[[122 112 120 112 133]
 [123 105 116 109 128]]
->
[[123 105 116 109 128]
 [122 112 120 112 133]]

[[120 142 101]
 [136 125 152]
 [141 155 131]
 [134 142 128]
 [123 119 130]
 [124 120 132]
 [121 107 138]]
->
[[141 155 131]
 [136 125 152]
 [134 142 128]
 [124 120 132]
 [123 119 130]
 [121 107 138]
 [120 142 101]]

[[129 119 130 128 128 121]
 [144 122 132 123 146 121]
 [141 136 129 120 137 130]
 [149 123 132 121 150 122]
 [123 122 120 132 131 123]
 [145 135 128 119 139 129]]
->
[[149 123 132 121 150 122]
 [145 135 128 119 139 129]
 [144 122 132 123 146 121]
 [141 136 129 120 137 130]
 [129 119 130 128 128 121]
 [123 122 120 132 131 123]]

[[111 104 114 131 145 130 118 120]
 [148 142 146 135 107 129 143 129]
 [126 125 129 129 127 126 127 130]
 [134 132 135 130 120 125 132 131]
 [133 127 134 133 122 129 133 127]
 [105 113 108 119 153 127 110 126]]
->
[[148 142 146 135 107 129 143 129]
 [134 132 135 130 120 125 132 131]
 [133 127 134 133 122 129 133 127]
 [126 125 129 129 127 126 127 130]
 [111 104 114 131 145 130 118 120]
 [105 113 108 119 153 127 110 126]]

[[125 133 101 101]
 [129 128 132 132]]
->
[[129 128 132 132]
 [125 133 101 101]]

[[131 118 125 128 132 130 135 129 131 143 136 133 127]
 [139 128 146 140 141 127 123 131 126 134 137 132 126]
 [127 132 123 132 126 123 128 126 132 103 125 120 125]]
->
[[139 128 146 140 141 127 123 131 126 134 137 132 126]
 [131 118 125 128 132 130 135 129 131 143 136 133 127]
 [127 132 123 132 126 123 128 126 132 103 125 120 125]]
---
[[134 138 126 132]
 [114 106 133 126]
 [133 144 131 125]
 [122 112 133 112]
 [129 126 135 106]]
->
[[138 126]
 [106 133]]

[[150 139 132]
 [153 142 131]]
->
[[139 132]
 [142 131]]

[[138 124 130 111]
 [135 122 129 121]
 [141 123 129 109]
 [139 122 129 114]
 [142 122 130 107]]
->
[[124 130]
 [122 129]]

[[130 135 150 137]
 [114 112 146 139]]
->
[[135 150]
 [112 146]]

[[120 118 116]
 [126 124 141]
 [136 140 137]
 [110 108 139]
 [114 107 137]]
->
[[118 116]
 [124 141]]

[[132 124 122]
 [156 128 129]
 [114 121 128]
 [142 118 115]]
->
[[124 122]
 [128 129]]

[[107 153 112]
 [152 112 124]
 [146 103 146]
 [142 129  99]
 [145 142 106]]
->
[[153 112]
 [112 124]]

[[129 128 135 110 127]
 [129 145 135 126 131]
 [126 141 118 117 138]
 [126 153 133 152 135]
 [120 124 113 132 128]]
->
[[128 135]
 [145 135]]

[[153 151 142 117 126]
 [151 150 141 118 126]]
->
[[151 142]
 [150 141]]
